7 -32 15
10 -36 14
->
10 -36 14
7 -32 15

25 -17
-29 20
26 -21
->
26 -21
25 -17
-29 20

-29 2 -14 -6
-5 -29 35 16
->
-5 -29 35 16
-29 2 -14 -6

-20 4 -19 -5 4 13 -1 -23 -10 24 15 -3 -6 -6 -2 -8
-4 -35 13 -11 1 8 -24 26 13 -1 33 -5 9 -4 10 -9
->
-4 -35 13 -11 1 8 -24 26 13 -1 33 -5 9 -4 10 -9
-20 4 -19 -5 4 13 -1 -23 -10 24 15 -3 -6 -6 -2 -8

-1 3 8 0 0 31 -6 -17 -9 8 6 -2 0 1 -8
0 2 3 0 0 11 -1 -3 -3 1 1 -1 0 -1 -2
->
0 2 3 0 0 11 -1 -3 -3 1 1 -1 0 -1 -2
-1 3 8 0 0 31 -6 -17 -9 8 6 -2 0 1 -8

24 -11 25 -2 -2
30 -29 22 -14 -21
->
30 -29 22 -14 -21
24 -11 25 -2 -2

-8 17 -9 -6 -9 -6 8 8 3 5 -29 23 -3 11 21
12 -2 15 9 16 13 -15 -11 5 -12 -3 1 2 -10 -1
->
12 -2 15 9 16 13 -15 -11 5 -12 -3 1 2 -10 -1
-8 17 -9 -6 -9 -6 8 8 3 5 -29 23 -3 11 21

-22 27 2 20 16 23 10
-6 24 12 31 17 26 20
->
-6 24 12 31 17 26 20
-22 27 2 20 16 23 10

-13 0 13 13 -1 0 -13
0 -1 -1 -1 26 -22 1
->
0 -1 -1 -1 26 -22 1
-13 0 13 13 -1 0 -13
---
5 -17 -9 -14 18
23 3 -14 -22 -20
27 12 -10 -10 8
-16 31 6 -10 18
-10 -28 -27 7 20
->
3 -14
12 -10

1 3 5 1 1
8 18 27 0 6
1 1 1 5 2
2 1 1 5 1
2 5 4 1 3
->
18 27
1 1

6 -3 -5
6 -4 0
-4 5 -5
3 -9 29
4 -2 -11
->
-4 0
5 -5

-8 17 3 17
-4 16 6 10
-13 25 5 22
-3 -2 0 0
-12 24 3 25
->
16 6
25 5

9 20 16 -1
-9 -11 21 24
26 10 26 -2
-5 8 -2 24
->
-11 21
10 26

26 -10 -17 -18 19
-4 -15 -13 -12 34
-17 -19 24 -18 -14
->
-15 -13
-19 24
---
-1 0 0 -3 -1 0 3 -4 -3 -1 2 1 2 2 0 -3
2 -1 6 4 -4 3 -18 0 -1 -3 -8 4 -12 17 7 5
-3 0 -1 -1 -1 1 10 -11 -8 0 8 0 7 -2 -5 -9
0 -4 -1 25 5 5 -8 -6 -4 4 9 -5 -2 -10 -12 -8
->
-8 -12 -10 -2 -5 9 4 -4 -6 -8 5 5 25 -1 -4 0
-9 -5 -2 7 0 8 0 -8 -11 10 1 -1 -1 -1 0 -3
5 7 17 -12 4 -8 -3 -1 0 -18 3 -4 4 6 -1 2
-3 0 2 2 1 2 -1 -3 -4 3 0 -1 -3 0 0 -1

3 11 17 -14 10 14 16 -9
8 8 12 -16 3 13 -3 -8
-7 15 9 -11 -14 12 -21 -14
8 -15 -19 9 2 -20 5 18
10 -11 -24 -2 -1 -23 -5 17
3 6 5 -12 3 4 4 -3
-14 4 4 12 -15 4 -14 -6
10 -5 -18 -8 4 -20 9 14
1 8 0 -13 -14 7 -35 -9
1 0 7 -4 4 4 7 -1
-7 -9 -11 18 -13 -11 -11 8
->
8 -11 -11 -13 18 -11 -9 -7
-1 7 4 4 -4 7 0 1
-9 -35 7 -14 -13 0 8 1
14 9 -20 4 -8 -18 -5 10
-6 -14 4 -15 12 4 4 -14
-3 4 4 3 -12 5 6 3
17 -5 -23 -1 -2 -24 -11 10
18 5 -20 2 9 -19 -15 8
-14 -21 12 -14 -11 9 15 -7
-8 -3 13 3 -16 12 8 8
-9 16 14 10 -14 17 11 3

-1 -22 27 -11 7 33 -13 9 -23
11 3 7 4 2 1 10 7 7
10 5 1 8 10 -10 7 7 3
-13 -10 33 11 -1 23 -22 28 -22
6 8 -10 6 10 -21 3 1 4
5 1 -24 -12 3 -12 8 -21 8
6 -22 8 -22 7 26 -1 -11 -13
-22 11 21 28 -13 0 -21 32 -9
3 7 -21 1 5 -23 5 -10 6
8 -12 -12 -21 5 7 6 -23 0
->
0 -23 6 7 5 -21 -12 -12 8
6 -10 5 -23 5 1 -21 7 3
-9 32 -21 0 -13 28 21 11 -22
-13 -11 -1 26 7 -22 8 -22 6
8 -21 8 -12 3 -12 -24 1 5
4 1 3 -21 10 6 -10 8 6
-22 28 -22 23 -1 11 33 -10 -13
3 7 7 -10 10 8 1 5 10
7 7 10 1 2 4 7 3 11
-23 9 -13 33 7 -11 27 -22 -1

-1 5 -1 -2 -1 0 6 4 -27 0 1 0 6 3 11 9
0 -8 0 0 1 0 8 -6 8 0 -1 -2 -10 5 -17 -15
2 -2 0 -1 1 0 -6 4 -8 1 2 33 -3 -4 -8 -6
0 2 0 -1 0 0 2 3 -16 0 1 4 3 1 5 5
-2 -2 -1 -2 -1 0 20 -4 -18 0 -1 -23 -2 12 -2 -1
->
-1 -2 12 -2 -23 -1 0 -18 -4 20 0 -1 -2 -1 -2 -2
5 5 1 3 4 1 0 -16 3 2 0 0 -1 0 2 0
-6 -8 -4 -3 33 2 1 -8 4 -6 0 1 -1 0 -2 2
-15 -17 5 -10 -2 -1 0 8 -6 8 0 1 0 0 -8 0
9 11 3 6 0 1 0 -27 4 6 0 -1 -2 -1 5 -1

0 20 12
-8 -26 -8
->
-8 -26 -8
12 20 0

11 -10
16 -1
36 13
12 0
->
0 12
13 36
-1 16
-10 11

8 -10 -26
-12 -11 7
-5 -4 4
10 -1 -9
-14 -1 1
21 16 16
-5 -7 3
11 2 15
9 -10 -25
->
-25 -10 9
15 2 11
3 -7 -5
16 16 21
1 -1 -14
-9 -1 10
4 -4 -5
7 -11 -12
-26 -10 8

-17 -14 -12 -4 0 9 -4 27 10 0 -13 17
12 22 12 5 25 -20 -7 21 6 15 -27 14
-7 13 18 -5 14 33 -7 22 3 26 -9 5
->
5 -9 26 3 22 -7 33 14 -5 18 13 -7
14 -27 15 6 21 -7 -20 25 5 12 22 12
17 -13 0 10 27 -4 9 0 -4 -12 -14 -17
---
26 23 22
7 0 10
-2 30 25
5 -10 -8
14 6 13
->
23 22
0 10

-5 0 -9 6
33 -8 7 -9
-11 0 -1 7
0 1 3 -13
-10 2 -3 1
->
0 -9
-8 7

2 2 -16 21 28
-9 -15 -2 -11 -6
-9 1 2 -11 3
-23 7 7 -13 -10
-16 12 -8 -19 9
->
2 -16
-15 -2

12 5 23
32 -17 -6
-25 -16 10
->
5 23
-17 -6

-3 4 1 -2 -5
-1 -24 -25 9 25
2 11 5 -7 -4
10 -4 6 -6 5
->
4 1
-24 -25

29 -21 -6 -15 -25
-17 20 10 23 24
->
-21 -6
20 10

-16 1 -12
-24 -3 -8
-19 6 -7
-27 6 -1
->
1 -12
-3 -8

30 0 -6 9 -29
26 9 12 18 -28
->
0 -6
9 12
---
16 14
0 -13
-11 31
1 -30
->
16 14
0 -13

-15 16 0 -12 6
-15 -24 5 13 14
13 26 25 14 9
->
-15 16
-15 -24

5 24 -2 10 -4
-8 31 -6 -20 -18
->
5 24
-8 31

-11 5 4 31 2
4 -3 -1 -2 -2
->
-11 5
4 -3

-4 9 -8 22
6 15 -13 17
-10 -1 27 -5
0 2 -11 -14
->
-4 9
6 15

6 32 0 -34 -35
-2 -18 -27 27 33
->
6 32
-2 -18
